In the rows, 128 means zero.
Rotation paths and how fast each direction turns (deg/step)
Each turn is a multiple of 5 degrees from 10 to 175, or 0.
Each row of a path follows its step; steps can be skipped.
Rotation 1:
step 1: [133 118 129 133 127 117 120 128 130 128 129 117 127 119 127 131 126 133
 124 136 137 126 127 127 132 132 135 135 129 116 138 131 121 126 123 129
 124 127 130 122 130 125 121 143 131 122 139 139 127 125 125 128 131 133
 130 125 138 115 121 127 130 122 131 127 122 127 126 119 122]
step 2: [131 118 113 143 126 125 124 121 133 129 125 121 129 116 123 129 131 132
 127 136 136 127 129 125 131 125 129 131 131 132 130 129 135 139 116 128
 123 128 134 130 124 124 132 133 121 114 133 120 128 135 136 129 121 123
 138 126 125 122 124 123 129 122 128 123 127 123 127 121 123]
step 3: [127 130 127 126 116 120 129 129 135 116 120 127 122 120 132 131 121 139
 130 138 135 129 133 132 127 130 126 123 127 127 124 134 130 127 116 132
 118 130 136 124 122 123 130 125 132 111 128 123 124 137 140 129 128 127
 123 136 115 126 130 130 126 134 127 126 133 130 132 123 130]
step 4: [116 126 128 125 132 122 133 132 134 126 124 127 125 113 128 123 134 137
 128 135 131 125 116 132 127 118 138 129 125 123 124 132 129 123 121 127
 120 134 127 123 117 124 118 120 135 126 123 130 128 128 131 127 129 136
 121 135 129 120 127 123 129 129 116 134 136 124 141 128 123]
step 5: [130 124 136 131 142 122 128 124 126 132 120 122 127 124 125 127 132 135
 123 131 135 132 128 139 132 121 135 126 123 131 128 128 137 125 132 126
 118 121 119 125 133 124 124 133 139 121 126 132 127 135 125 125 138 133
 140 128 130 121 128 132 125 130 129 131 140 115 135 125 117]
step 6: [132 120 124 133 127 118 128 118 135 128 130 122 127 128 120 121 133 134
 124 129 131 134 127 131 130 125 135 127 137 131 128 131 128 118 130 122
 126 119 138 132 140 121 123 129 123 117 128 137 116 133 121 133 129 132
 131 138 132 117 132 127 122 127 139 122 127 128 132 117 124]
step 7: [128 127 132 141 126 127 132 129 132 135 128 134 129 124 125 114 138 133
 133 132 136 125 130 136 128 124 131 125 139 134 129 127 131 124 112 117
 126 126 134 135 126 123 121 126 117 119 129 123 125 131 139 125 132 125
 130 128 121 133 132 118 126 126 140 127 132 133 129 124 128]
step 8: [119 133 139 130 132 129 132 131 131 130 134 127 122 117 133 125 121 133
 139 132 129 125 126 144 134 125 124 134 128 125 127 137 121 125 128 130
 126 125 127 127 127 127 119 126 129 116 124 121 125 142 133 117 136 134
 125 130 118 130 129 124 121 132 132 130 129 138 133 121 136]
step 9: [124 124 134 127 139 125 130 127 133 136 131 123 128 123 131 127 134 129
 129 141 132 134 119 138 138 120 128 135 119 122 134 138 116 123 123 128
 124 132 125 123 130 130 119 131 128 134 119 134 127 128 137 135 135 134
 127 119 133 116 127 123 129 124 128 133 126 128 133 118 133]
step 13: [119 129 136 129 134 125 130 128 130 126 135 123 131 115 133 136 126 132
 134 132 120 127 116 137 125 121 129 124 118 121 122 137 130 127 130 132
 119 121 123 131 130 131 127 131 131 120 135 117 134 129 131 124 132 132
 140 129 127 121 119 127 127 126 125 127 135 121 129 114 122]
step 14: [129 120 125 130 124 120 125 125 136 129 128 127 130 122 132 125 126 135
 123 142 128 133 122 130 127 134 130 124 120 121 131 134 122 114 128 134
 120 126 127 130 137 119 123 132 127 131 129 127 120 124 133 137 136 129
 138 132 135 121 121 139 133 124 134 124 125 118 133 117 120]
Directions:
[130 127 130 128 129 126 127 130 127 129 129 129 129 126 127 127 130 128
 126 130 127 126 128 126 125 126 131 129 128 129 129 127 128 129 126 128
 129 128 129 128 125 128 127 128 127 129 127 127 127 125 128 129 128 130
 127 127 129 127 131 127 130 127 127 128 127 129 126 128 129] -> 135
[129 129 130 127 128 130 128 129 127 125 128 131 129 130 126 127 130 128
 127 127 127 129 126 126 128 127 128 127 130 127 127 128 131 128 129 126
 128 128 127 129 129 129 127 128 129 126 128 130 128 128 126 130 127 129
 128 127 126 126 130 129 128 128 126 128 130 126 131 127 127] -> 55
Rotation 2:
step 0: [128 126 133 115 113 129 122 123 133 134 128 122 126 132 134 131 131 136
 130 131 135 130 128 133 125 124 122 130 119 126 119 133 123 131 125 136
 132 132 125 129 126 130 139 130 130 125 125 133 128 132 133 128 128 130
 131 137 129 120 127 123 132 142 128 139 135 134 127 121 125]
step 1: [128 131 129 127 137 129 123 130 126 122 130 134 128 143 127 131 130 126
 131 130 139 128 133 135 126 124 119 122 123 132 122 135 139 123 131 130
 130 131 133 130 124 132 136 122 127 123 125 125 129 130 133 123 127 134
 138 133 126 119 127 126 129 137 123 142 131 130 132 116 130]
step 2: [129 133 129 126 120 125 123 120 133 132 122 132 136 131 132 127 134 122
 125 130 139 120 123 131 130 123 132 120 122 133 123 134 135 129 126 130
 123 132 129 120 124 126 134 128 130 135 122 129 131 133 137 116 126 131
 134 133 128 118 117 119 124 134 128 129 138 132 123 124 129]
step 3: [127 133 132 128 139 126 127 123 128 118 118 132 126 134 132 125 131 129
 130 124 131 131 126 129 125 130 125 126 117 131 128 139 129 130 120 132
 125 135 132 121 123 122 137 122 132 128 123 140 129 131 126 124 134 135
 123 140 130 119 131 125 130 130 129 138 140 132 130 127 126]
step 4: [124 131 129 129 127 127 131 121 135 121 122 124 129 128 132 131 124 125
 134 124 138 119 127 132 129 130 134 130 119 131 127 129 134 115 124 118
 128 135 132 126 120 125 142 126 124 132 120 138 124 134 127 124 132 126
 136 132 131 121 127 129 118 131 120 133 126 138 128 123 130]
step 5: [130 135 133 130 132 115 123 122 134 138 124 129 131 129 141 133 131 133
 136 135 141 126 127 127 122 126 125 124 119 131 126 130 123 131 127 118
 127 136 132 124 120 130 128 124 127 129 120 142 122 123 128 127 133 133
 132 131 133 124 131 131 127 130 135 133 130 134 130 126 124]
step 7: [131 134 128 125 130 122 131 124 135 139 122 129 135 136 130 126 115 131
 129 136 136 120 130 132 123 128 131 124 126 136 129 132 131 128 129 122
 131 136 122 121 130 132 140 135 136 121 128 134 121 129 135 124 125 132
 131 132 127 132 131 136 131 134 129 135 133 135 120 121 126]
step 8: [126 132 129 126 126 126 129 122 132 133 122 121 128 130 135 129 137 128
 128 122 130 123 132 125 126 113 117 118 132 130 126 136 126 130 130 125
 135 132 122 123 131 132 139 129 128 121 119 134 124 134 125 132 130 133
 128 133 131 124 133 123 136 137 121 136 134 135 125 117 127]
step 11: [133 119 134 123 134 126 129 126 128 127 128 131 124 137 135 119 140 124
 126 128 129 126 120 131 129 125 128 124 118 131 125 125 134 128 117 126
 126 140 128 126 126 127 139 119 122 127 124 130 133 130 132 129 131 135
 134 141 127 122 126 129 127 137 128 131 135 131 122 117 124]
step 13: [132 129 135 133 129 123 127 122 126 127 127 128 134 135 131 124 129 124
 133 129 140 125 123 124 124 128 126 121 126 137 119 139 128 123 126 124
 133 135 127 118 123 128 125 122 123 129 119 131 131 133 127 127 131 143
 139 136 134 123 133 132 124 125 126 134 128 136 135 122 128]
step 14: [133 131 126 124 134 127 130 124 134 134 126 126 132 121 133 127 126 133
 128 128 135 127 128 127 129 136 132 125 125 130 126 137 132 135 121 119
 126 134 130 119 127 125 135 121 123 135 118 144 121 131 130 117 125 136
 130 126 126 125 125 120 124 131 122 129 134 128 130 114 129]
Directions:
[127 130 129 129 126 126 127 126 127 127 128 127 127 127 128 127 126 129
 129 127 127 129 127 127 127 128 128 131 129 127 127 128 126 127 129 127
 130 126 128 128 128 128 130 128 128 127 127 127 128 127 128 131 132 129
 127 129 128 127 128 127 127 128 126 130 125 129 128 126 128] -> 85
[131 127 131 127 127 126 126 126 129 128 127 129 128 127 128 129 127 129
 127 129 129 129 128 128 127 129 129 129 128 125 126 129 127 129 125 127
 127 129 127 128 128 129 130 128 130 128 129 128 127 127 130 127 126 126
 128 129 126 130 127 127 128 127 126 125 127 128 128 128 126] -> 155
[126 128 128 129 124 127 129 128 128 126 128 129 127 131 128 126 131 128
 124 130 128 128 129 127 129 128 126 130 126 128 130 128 129 127 128 130
 126 127 128 129 128 130 130 128 128 129 126 126 129 127 129 127 127 129
 128 128 126 128 127 128 129 128 128 128 129 127 130 128 127] -> 40
Rotation 3:
step 2: [120 132 123 127 126 116 125 133 123 131 127 135 116 122 127 122 126 123
 130 133 124 127 134 131 126 126 128 133 135 123 121 125 127 130 128 122
 123 122 134 127 133 127 123 133 131 143 128 119 134 132 123 127 124 134
 131 130 128 130 139 124 131 132 127 130 133 129 131 134 137]
step 3: [125 125 128 126 137 113 135 123 123 122 129 131 125 138 125 121 120 127
 133 125 122 121 129 122 131 135 124 131 128 129 129 130 134 135 132 131
 121 119 132 125 133 131 128 127 124 127 135 128 124 123 123 127 122 133
 131 134 137 127 132 123 132 130 135 128 132 129 128 137 138]
step 4: [132 128 134 133 133 128 128 124 125 124 132 118 124 124 121 129 123 125
 127 130 131 121 122 131 127 123 127 138 128 131 129 128 135 131 127 131
 127 125 125 131 136 127 128 133 133 122 134 130 121 129 120 129 125 131
 137 126 136 135 135 133 134 132 134 128 127 115 144 133 131]
step 6: [126 131 135 131 123 127 129 127 133 128 125 121 123 124 130 123 131 125
 123 125 129 132 118 127 126 127 124 129 125 123 129 129 130 131 133 139
 131 131 127 126 131 136 111 127 128 125 140 121 129 123 128 121 124 143
 134 129 129 126 127 128 132 128 138 129 132 133 115 130 127]
step 7: [120 134 137 128 120 133 135 124 136 129 129 130 118 127 120 128 126 127
 130 126 125 133 126 119 129 116 124 133 123 128 128 133 126 128 131 126
 128 127 123 125 118 137 133 127 133 121 131 134 129 131 121 113 130 132
 132 130 132 129 131 137 133 125 136 126 125 129 124 129 129]
step 8: [129 126 124 126 121 127 131 125 138 130 132 134 126 126 130 134 136 132
 115 117 134 121 127 127 125 124 129 131 133 138 119 125 132 127 133 126
 132 122 128 126 116 134 131 131 131 125 132 125 125 134 135 118 122 124
 127 131 135 135 128 136 131 131 134 133 128 133 130 128 128]
step 9: [130 128 127 134 124 137 125 130 126 137 137 129 128 124 121 128 129 124
 127 134 128 124 136 130 131 136 128 126 130 134 121 130 126 121 132 126
 138 129 124 125 118 128 124 132 123 136 137 123 126 125 135 124 120 133
 126 125 135 135 130 125 137 130 137 128 121 139 122 126 132]
step 10: [128 126 126 121 131 135 138 132 131 136 132 130 129 130 117 123 128 132
 126 140 127 131 136 130 124 124 122 127 131 126 125 124 128 125 137 122
 135 121 137 132 130 132 130 129 125 131 122 131 123 125 124 127 119 142
 130 136 130 131 126 127 122 129 136 126 119 134 124 129 127]
step 11: [133 116 124 128 129 126 129 135 129 126 127 122 117 132 132 123 129 129
 126 136 128 127 127 130 124 120 136 125 131 129 127 124 120 130 135 121
 130 118 132 135 124 123 131 128 120 123 121 121 120 131 117 116 123 131
 128 127 136 133 128 125 132 126 128 128 130 137 134 127 128]
step 13: [124 129 134 131 133 121 126 126 130 129 124 132 123 127 124 121 127 119
 129 136 141 128 128 126 112 140 125 132 131 130 128 121 127 131 133 129
 125 120 128 124 132 123 128 121 130 135 130 127 127 127 135 125 131 142
 130 128 135 132 127 128 123 124 126 124 123 126 135 131 133]
step 14: [128 130 124 133 138 118 135 128 128 131 124 132 120 123 123 132 132 117
 127 133 129 128 123 124 129 125 127 123 122 129 132 132 135 133 128 138
 122 117 130 127 127 121 116 122 126 125 124 131 119 135 125 123 130 131
 130 129 134 130 131 123 130 127 133 116 120 124 131 125 128]
Directions:
[127 127 128 128 129 127 126 128 127 129 128 130 128 130 127 130 127 128
 128 128 128 127 132 130 126 129 127 126 130 129 127 130 128 130 130 128
 129 128 130 131 129 127 131 127 127 129 128 127 127 130 126 127 127 130
 129 126 127 128 128 127 128 127 127 127 130 129 128 127 128] -> 35
Rotation 4:
step 0: [123 125 131 129 132 129 121 132 128 120 133 131 132 127 120 125 121 137
 123 131 123 118 123 131 121 128 137 125 132 136 123 122 123 131 136 132
 137 128 126 123 123 122 135 135 133 135 121 130 124 129 122 130 129 133
 125 134 133 140 118 134 126 126 127 128 127 120 129 127 129]
step 3: [130 128 126 126 133 122 128 138 123 125 129 130 135 131 120 126 130 132
 121 123 124 119 125 127 128 126 126 139 132 128 134 129 133 112 125 121
 129 127 120 128 131 129 123 131 129 137 134 121 129 123 122 125 137 124
 133 122 126 122 126 136 137 129 129 122 120 134 130 131 127]
step 5: [124 128 121 128 137 129 122 128 125 126 128 135 128 131 128 118 127 133
 126 123 127 132 121 119 134 127 125 133 134 128 128 131 130 119 131 128
 132 141 126 131 124 126 123 132 128 135 133 126 132 116 118 134 136 126
 120 135 119 120 130 130 133 138 125 131 126 126 125 129 131]
step 7: [131 131 121 140 127 132 127 123 130 128 124 139 131 124 118 119 133 131
 123 129 127 125 129 126 131 130 126 129 132 124 126 116 129 122 131 133
 121 135 129 131 129 122 129 132 131 139 140 124 136 129 124 132 128 124
 126 131 127 120 121 130 131 129 132 125 127 120 130 131 140]
step 9: [130 132 121 133 130 121 134 124 135 130 125 131 131 112 119 121 132 132
 125 128 125 133 128 121 126 131 135 131 135 140 127 124 120 125 131 120
 130 128 124 125 122 130 132 136 125 142 133 128 133 128 124 130 133 130
 127 130 120 125 131 128 125 121 126 127 124 122 131 126 132]
step 10: [131 123 134 125 135 133 130 133 127 135 127 122 133 123 117 130 138 136
 128 126 126 122 121 123 126 126 137 133 122 129 131 130 133 133 129 129
 126 129 125 122 122 130 125 129 128 134 123 143 136 127 113 129 124 124
 135 125 129 126 130 124 128 127 131 131 136 126 124 125 131]
step 11: [122 130 121 125 120 127 131 134 123 124 125 126 139 121 124 134 124 133
 122 125 125 125 124 128 126 129 134 130 132 123 126 132 128 116 132 127
 128 124 124 125 121 122 132 134 125 144 135 128 128 137 122 128 137 127
 131 131 121 127 129 126 126 123 121 131 134 125 134 135 136]
step 12: [131 129 128 132 131 129 133 123 122 125 139 130 131 128 124 132 127 128
 127 129 121 117 121 116 134 130 129 133 126 124 132 127 129 123 130 130
 134 124 120 125 128 136 125 136 128 135 123 140 126 123 123 128 124 129
 139 131 135 129 130 135 126 128 132 127 136 130 118 134 135]
step 13: [129 124 123 125 127 134 127 133 128 123 128 128 130 116 133 117 118 133
 121 123 123 128 116 119 127 129 132 133 130 128 124 121 134 114 132 131
 135 127 127 134 125 129 133 130 129 132 130 126 124 133 120 128 123 139
 122 131 121 133 128 125 134 128 125 126 133 122 127 133 128]
step 14: [141 125 128 127 131 125 126 125 125 129 134 130 120 131 131 126 136 124
 132 127 125 109 123 126 127 126 131 131 135 131 132 129 138 127 131 133
 133 128 127 124 124 128 126 130 117 137 125 131 134 124 119 128 129 140
 130 131 129 121 124 128 129 133 131 130 125 127 123 140 127]
step 15: [125 130 124 124 121 134 127 131 131 128 127 139 130 126 129 119 130 129
 123 127 125 129 121 127 131 122 135 132 129 126 124 119 134 123 132 128
 125 131 130 131 121 122 130 124 123 139 132 128 135 139 120 130 125 133
 125 133 131 136 121 134 133 120 132 121 125 142 126 132 125]
Directions:
[130 126 127 128 129 127 127 127 128 129 126 130 130 125 126 130 130 129
 128 127 128 129 128 129 127 129 128 126 127 127 129 129 126 130 130 130
 129 125 127 127 128 128 129 127 130 127 129 129 127 128 129 130 128 126
 128 128 128 128 128 128 125 127 127 127 128 127 129 126 128] -> 35
[127 127 127 129 130 128 125 128 129 127 126 128 130 130 129 128 129 128
 130 127 129 129 129 128 128 128 129 128 129 129 130 127 128 127 131 128
 128 128 129 129 128 129 127 125 131 128 127 127 126 127 127 127 130 129
 127 127 128 126 126 130 130 128 130 128 127 131 130 128 129] -> 25
[128 128 128 127 130 127 127 127 127 128 131 128 130 127 126 129 128 127
 129 129 128 127 129 126 130 126 128 128 127 129 128 127 128 129 126 128
 130 130 127 130 128 125 128 126 127 130 130 128 126 129 128 127 129 128
 125 128 129 128 129 127 127 127 130 127 130 127 128 128 125] -> 0
[131 128 126 127 129 128 128 129 127 127 125 127 126 129 126 129 129 127
 129 126 127 128 126 128 128 126 129 127 128 129 128 130 130 130 128 127
 126 128 130 129 126 129 128 126 126 127 130 129 129 127 127 126 127 129
 128 129 127 127 128 125 130 129 129 128 128 126 130 127 128] -> 90
[130 130 127 129 128 128 129 125 128 129 129 127 128 128 128 129 128 125
 130 130 129 128 127 128 128 131 130 129 128 127 128 127 126 129 130 126
 129 126 128 128 128 129 126 129 126 131 127 126 129 128 129 128 128 127
 128 127 131 128 128 127 129 127 127 126 125 129 129 130 128] -> 135
